(in the rows, 128 means zero)
Each row of A is roughly a mix of the hidden directions of one of several groups.
A, 140 rows:
[[ 96 125  48  88 123 136 134 111 140 113 127]
 [113 133  62 123 160 125 135 139 128  68 109]
 [143 113 174 165 113 142 168 167 124 146  83]
 [139 144 130 113  96 170 159 129 134 167  64]
 [150  74 164 121 104 136 149 144 121 188 120]
 [132 108 123 147 159  64 143 133  73 104 113]
 [107 141 120 110 145  68  94 115  86 146 167]
 [ 79 176  69 105 105 126 132 149 120 133 121]
 [100 166 172  80 158 153 149 152 111 136 152]
 [182 123 161  92 132 141 140 154 174 164 128]
 [153  62 106 126 124 147 166  95 165 137 129]
 [ 54 164 115 119 154 114 100 107 104 133 140]
 [163  98 157 135 138 136  84 142 121 185  91]
 [125 150 124  96 104 123 150 197 124 178 126]
 [123 121  92 114 137 126 177 199 126 134 101]
 [184 109 150 165 120 160 144 168 139  90 121]
 [127 115  80 160 156 101  92 143  83 151 100]
 [122 144 108  76 102 161 131 154 168 175 143]
 [121 132 102  99 120 165  79 102 151 179 153]
 [167  86  70 119 128 127 147  99 110 137  89]
 [129 113 126 131 109 154 124  76 200 143 150]
 [113  97 137 134 143 180  76 175 130 151 116]
 [115 132 120 101 158 150  87 178  72 128 113]
 [ 80 148 109 122 156  97 153 133 138 120  63]
 [146 158 143  93  91  95 125  83 161 116  89]
 [ 95 148 152 164 123 127 116 118 147 203 114]
 [132 127 116 104 140 150 140  55 119  84 161]
 [136 114 187 136 107 113 191 149 103 117 141]
 [158 174 155 150 109 125 137  74 140 101 164]
 [153 108  92  98  97 147  89 108  72 122 146]
 [102 126 170 118 170 165 148  83 143 100 155]
 [172 145 139  80 175 127 109 149 122 173 141]
 [173  83 114 109 138 170 147 129 181 139 118]
 [139 125 152 153  96 139 152 160 134 151  56]
 [ 88 159  94  90 145 137  89 129 169 145 158]
 [ 93 147 130  65  99 115 143 115 154  87 103]
 [112 170  67 101 127 134  94 128 116  83 133]
 [120 149 110 111 131 136  77 195 121 148  95]
 [126 125  82 148 164  67 139 124 102  89 137]
 [168 108  99 173 133 145  99 147 112  75 148]
 [200 139 103 123 109 163 129 165 130  98 128]
 [128 138  75 137 124 121 115  89 184 173 132]
 [168 168 133  74 106 138 124  85 158 122 110]
 [146 128 134  70 150 174 159 152 109 165 116]
 [130 142 120 157 143  69 132 117  70 167 134]
 [102  87  78 108 120 144 180 104 152 143 144]
 [105 132 159 168 143  96 172  80 133 109  98]
 [147  65 104 125 126 128 113 180  88 146 117]
 [143 113 157 153 116  99 135 175  71 101 103]
 [142 106  89 146 125 132 172  96 150  99  74]
 [186 137 124  86 158 166 122 127 120 174 122]
 [102 138 119 184 140 167 148 152  86 132  90]
 [206  93 122 130 101 137 155 138 121 140 102]
 [142 145 117  88  88 124 150 199 111 142 119]
 [116 169 124 115 115 115 100 121 113 147 206]
 [158 138 103 142 118 147 172 193 126 142 162]
 [ 83 107 113  98  83 116 144 103 160 169 106]
 [151 160 120  82 114 104 173  86 129  89 124]
 [ 83 108 120  91 167 132 114 129 181 159 106]
 [171 117 110 187 149 157  89 126 111 129 159]
 [ 95  78 141 139 157 150  81 166 124 156 142]
 [119  94 115  59 136 130  88 110  87 133 136]
 [ 94 184 163 106 149  82 116 152 118 148 130]
 [125 193 105 135 121 149 175 100 143 129 164]
 [108  63 129  99 151 152 154 137 146 145  84]
 [125  87 125 125 144  92 163 160  79 154 163]
 [102  91 147 150 149 158  77 144 105 144  83]
 [115 117 137  74 151 139  85 113  78  94 113]
 [102  94 170  99 154 154 136 140  95 119  76]
 [137 130 156 149  95  99 181  94 162 157 154]
 [107 147  66 108 156 131 106 141 149  86  93]
 [121 110 167 133 126 117 104 209 119 133 151]
 [142 167 138 126 129  99 132 142 111  51 100]
 [156  93 140 105 171  97 121  80 101 138 162]
 [123 119 153  79 114 192 137 118 158 102 155]
 [163 109 164  95 139  97 103  89 130 175 110]
 [ 97 172 121 123  98  94 195 131 144 130 132]
 [107  98 155 119 130 186 130 126 186 155 144]
 [ 99 107 133 128 150 109 160 178  98 137  72]
 [142 149 138 139 134 146 112  75 124  55 115]
 [131 152 124  98 111 143 157  72 181 113 158]
 [122  80 160 112 154 110 134 156  95 176  96]
 [151  87 135 156  68 115 115 138 119 179 137]
 [131 191 147 130 105 165 119 107  79 153 126]
 [105 124 152 142 162 117 109  52 105 148 111]
 [122 183  98 136 105 148 137  96 152  76 150]
 [108 123 191 161 168  94 151 152 115 149 128]
 [158 103 110  95  71 144 168 143 126  88 133]
 [ 59 134 142 169 121 145 108 146 121  87 148]
 [181 116 122 115  92  73 159  99 134 148 115]
 [157  71 100 137 131  97 161 144 155 106  91]
 [136 178 101 147 137  76  90 143 117 114  90]
 [ 99 111 133 106  92 145 152 109 161 196 127]
 [119 181 168 104 118 122 157 136 168 158  93]
 [178  77 118 139 162 131 125 153  81 109 143]
 [ 77 134 160 142 122  81 138 109 135 176  98]
 [139 128  97 124 135 123  78 161  69 101  97]
 [127 134 121 121  99 204 109 108  96 163 135]
 [109  75 163 178 161 144 149  98 147 128 134]
 [ 74 166  98  95 159 116  99 139 146 136 160]
 [164 130 102 149  79  72 146 151 104 123 106]
 [138 160 124  95  81 128 106 120 144 189 159]
 [146 136 150 167 119 101 103  78 143  71 118]
 [ 36 150 129 143 117 139 131 132 148 128 122]
 [129  96 151 128 148  84 142 160  65 150 145]
 [162 111 170 171 147  76 126 154 111 143 104]
 [117 127 131 118  84 167 153 176 135 179 105]
 [136  99 106 101  82 163 154  78 122 135 162]
 [ 84  98 104 111 163  78 101 161 106 134 132]
 [162 109 101 103 130  68 145  77 145 136 133]
 [158  92  78 138 170 136 116  90 121  96 154]
 [182  88 141 169 116 145 130 160 124  87 147]
 [161  80 152 132 129 102  60 126 135 141 109]
 [131 162 156 142 102 119 114 192 107 163  97]
 [ 72 131  90 115 184 116  99 106 115 119 145]
 [ 68 132 121 173  94 108 129 173 151 120 121]
 [146 135 110 168  95  72 108 119 120 181 125]
 [138  94 118 194 130 127  92 151  98  96 107]
 [105 176 159 137 131 101 158 113 184 101 113]
 [131 112 120 197 155 152 131 159  93 158 144]
 [109 162  69 135 145  83 105 113 168 119 119]
 [147 123  55 138 134 125 137 134 138  73  99]
 [ 97 102 122 122 138  60 142 171 140 122  94]
 [109 125 191 112 121 151 140 160 130 181 155]
 [116 159 152 161  86 125 169  70 117 116 123]
 [191 131 103 137 108 140 137 183 144 126 164]
 [105 157 128 155 125 122 149 175 142 134  58]
 [128  95  66 137 114 137 150  79 114 120  91]
 [129 134 109 159 130  87 151 144 153 171 188]
 [122 155  53 141 109 116 153 174 128 130 141]
 [152 155 176 142 115 152  86 163 163 159 114]
 [125 169 108  75 127 126 119 161  77 158 143]
 [167 119 151 119  99 107 125 169 141 173  79]
 [184 136 151 106  89 160 132  97 141 165 153]
 [129 104 148  71 152  83 135  76 117 121 136]
 [111 135 161 118  90  88 115 124 160 160  73]
 [176 108  89 136 154 106 122 130  64 120 114]
 [136 158 113 123 133  94 147 181 102  82  89]
 [138  81 120 103 148 118 131 119 201 125 159]
 [140 130 162  89 133  98 110  74 148 177 123]]

In each list below, two rows fit none of the groups, and each other row fits one group, some only roughly. Which are they? Name them in the order they come.
  K258: [188 123 122 120 106 192 140  99 120 147 123]
  K775: [124 145 136 151 176 130  78 106 118  75 102]
  K587: [143 130 141 122 121 107 117 169  62 136 180]
  K327: [141  89  98 156 129 180  88  92 110 105 116]
  K465: [124 132 191 141 177 117 111  88 160 115 138]
  K508: [177 140  84 116  87 171 105 106 128 155 130]
  K708: [183 120 150 147 126  89 108  87 114 148  86]
  K935: [ 74 139 128 145 183  95 151 110 146 103 104]
  K523: [128 104 176 143 186 120 132 162 149 142  88]
  K451: [ 97 143  99  82 178 170 139 162 140 136 125]
  K351: [159 200 166 129 119 144 144 132 105 137  95]
  K616: [174 119 133 135 136  74 167 157 136 111  84]
  K181: [ 87 118  98 136 125 108  94  83  97 118 178]
  K862: [135 147  46 135  99 127 128 108 137  97 150]

K327; K508
  K760: [134 107  92  49 129 100 152 107 139 129 127]
  K851: [110 152 156 148 182  96 133 122  69 116 121]
  K554: [172 110 156 124 118 154  94  93 173 140  90]
  K310: [101 141 123 209 100  97 127 141 136 146 131]
  K134: [134 108  98 159 118  75 182 156 126 157 119]
  K491: [ 79  85 126 132 119 139 118 200 128 130 121]
  K285: [171  78  93 117 149  89 103 106 104 106 131]
  K435: [154 121 168  71 100 144 121 180 133 135 107]
  K115: [119 143 132 156 101 120 101 139 185 179 164]
  K751: [152 115  87 168 162 111 144 119 163  78 145]
  K848: [119 153 140  80 142 145 193 164 145 109 137]
  K164: [174 102  86 129 121 103 123  82  79 124 141]

K760; K435
  K873: [ 62 103 132 171 153 119  95  98 114 121 135]
  K348: [124 132 168 185 155  77 119 116  93 121 116]
  K875: [ 93 199 120 137 138 162 127 145 158  99 140]
  K990: [148 163 128 132 170 107  99 145  60 120 140]
  K400: [152 111 121  59 120 101  93 162 105 136 148]
  K845: [185 119 102 144  67 134 136 128  97 117 154]
  K812: [153 154 128 169 156  80 108 176 118 138 157]
  K182: [145 132 105 152 186 124 157  95 132  77 151]
  K272: [139 102 103 156 152  60 145 162 116 153 140]
  K563: [120 120 158 133 124 111  98  86 111 135  54]

K400; K182
  K938: [115 132  96 147 117 159 101 148 150  63 164]
  K80: [ 88 159 110 171 121 162 132  82 110  89 136]
  K148: [132 132 127 180 153  80 111 158 103 159 166]
  K800: [129 117 188 117 124 101 108 153  74 163 136]
  K41: [143  94 144 192 108  93 105  99 120 162 131]
  K605: [122 109  98 169 183 117 114  98 119  87  97]
  K322: [ 75 192 119 119 155 140 124  87 125 127 117]
  K704: [121  94  98 177 171  95  91 105 145 114 135]
  K958: [128  91  78 166 130 116 114 141 168 117  80]
  K595: [108 119 121 148 110 155 118 203 161 149 154]

K148; K704
  K715: [116 134  91 100 192 107 148 107 156 126  92]
  K308: [116 113 110 138 203  84 123 143 116  95 129]
  K633: [115 111 163 117 155 133 126 119 117 209 103]
  K111: [151 162 146  77 120  80 107  93 102 115 108]
  K685: [137 127 156 111 140 123 112 179 194 163 116]
  K765: [120 117 109 127 197 106 114 139 160  91  92]
  K608: [102  93 117 126 132 169 135 156 190 163 115]
  K879: [172  99 108 125 125 106 149 166 130 138 193]
  K962: [156  79  86 151 163  93 139 138 135 122 169]
  K558: [137 131 104 157 132 119  73  58 142 121 131]

K111; K685
  K485: [127 135 141  86 130 122 187 129  92 114  74]
  K985: [175 138 106 140 103 107 125 122 148  59 153]
  K785: [114 156 154 124 134 131 156 112 129 210 109]
  K204: [ 66 105 112  91 137 124  95 139 125 177 142]
  K364: [153 170  70  93 122 120 158 102 120 113  99]
  K656: [ 75 132  98 106 145 101 148  86 135 134 176]
  K891: [129 133  87  81 150 109 109 172 141 177 141]
  K628: [208 133 109 131 110 150 143  97  98 136 133]
  K231: [126 163 132 160  89 141 108 142 171 180 102]
  K598: [157 115  83 124  73 148 139 151 139 143  79]
  K542: [127 131  81 113 114 147  91 174 143 185 122]
  K927: [160 110 143 134 103 189 102 155  90 147 153]

K364; K891
  K23: [104  92 122 133 143 106  97 140  62 170 129]
  K171: [174 141 130 125 138 186  90 130 152 157 165]
  K955: [100  92 145 120 119 174 123 188 166 133 118]
  K165: [143  63 130 136 121 106 169 101  80 137 128]
  K368: [122 172 126  97 143 140  73  84 113  92 135]
  K967: [148 107 157  73 156 124 117  97  97 148  84]
  K329: [118 130 162 174 125 141 119 174  69 147 110]
  K621: [142 136 105  73 113 175 101 104 107  87 139]
  K802: [144 168 109 182  92  98 156 111 114  95 115]
  K698: [134 131 151 168 143 144  88  89 104 156  76]
  K877: [145 131 123 182 107 133 161 131 112  76  83]
  K838: [119 100 150  83 106 126 130 189 133 138  83]
  K640: [177 107 118  89 146 148 104 128 129 175 171]

K23; K329
  K758: [186 140 116  82  82 149 127 126 124 160 106]
  K648: [147 124  92 175  95 119  96 140 122  97 179]
  K57: [ 95 107  99 107 195 160 150 104 114 121 142]
  K952: [100 197 162 137 151 160 135 122 153 102 112]
  K267: [162 103 150  82 130 100 135 139 150 189 144]
  K890: [118 177 174 146 110 164 131 143 154 113  82]
  K736: [113 153 108 170 110 146 131  66 103  86 136]
  K424: [123  91 141 194 144 125  99 137 161 120  89]
  K882: [136 129  52 132 147 127 128 132 183 106 132]
  K525: [122 128  73 169 152  79 139 139 138 134  87]
  K912: [152 110 114 130 130 136  68 105 156  81 168]
  K872: [100 139 133 112 160 151  82 104 131 190 152]
  K818: [156 157 111 127 126 190 136 139 155 153 178]
  K695: [117 161  78 102 168 130 128 174 114 117  90]
  K311: [109 156 117 140 161 128 107 132 159  72  75]

K758; K648
  K208: [137 118 124 157 139 138 188 168  77 131 101]
  K318: [102  93 143 123 183 116 116  75  88 137 130]
  K878: [101  75 134 176 161 129 134 149 139 174 113]
  K583: [126 168 111 180 112  95 138 127 112  93  79]
  K418: [141 107 149 161 151 148  95  83 142 107 183]
  K188: [191 149 114 146 161 106 135  90 111  99 155]
  K579: [157 133 161 128 120 130  86 101 139 179  76]
  K469: [135  85 123 149 185 154 131 135  72 109 134]
  K719: [178 111 102  78 122 147 127 103 116 179 118]
  K355: [162  96  96 127 174 111  90 119  99 169 142]
  K48: [104  74 127 126 128 158 125 196 139 139 106]
  K178: [148  92 135 126  84 118 141 144 114 180  76]
  K795: [129 138 101 137 126 115  80  62 140 168 148]
  K532: [127 143  76 131  90  81 144 131 122 178 150]

K418; K355
  K741: [ 92 134 142 116 184 102 129 186 155 114 114]
  K190: [140 146  70 136 149  99 118  62 129 113 132]
  K269: [137  94 120 122 123 160 124  87 173 108  70]
  K722: [159 136 122 142  72 122 183 134 162 138 162]
  K381: [138 151 126 166  99 173 106 106  77  98 151]
  K39: [161 130  87  97 115 181 136 144 130 180 141]
  K578: [153  88  91 119  79 143 124 182 121 144 111]
  K25: [163 144  85 126  81 105 108  82 147  98 127]
  K378: [127 107 174 125 115 133 160 200 123 107 105]
  K307: [ 85 189 166 156 138 135 136 165 110 131 139]
  K947: [167 172 139 132  91 119 123 100 168 153  87]
  K207: [186 116 136  93 114  77 149 115 114 107  96]
  K505: [113 170 136 138 103  81 147  63 142 119 119]
  K642: [ 60 171 143 102 131 138 133 140 143 148  87]

K722; K39
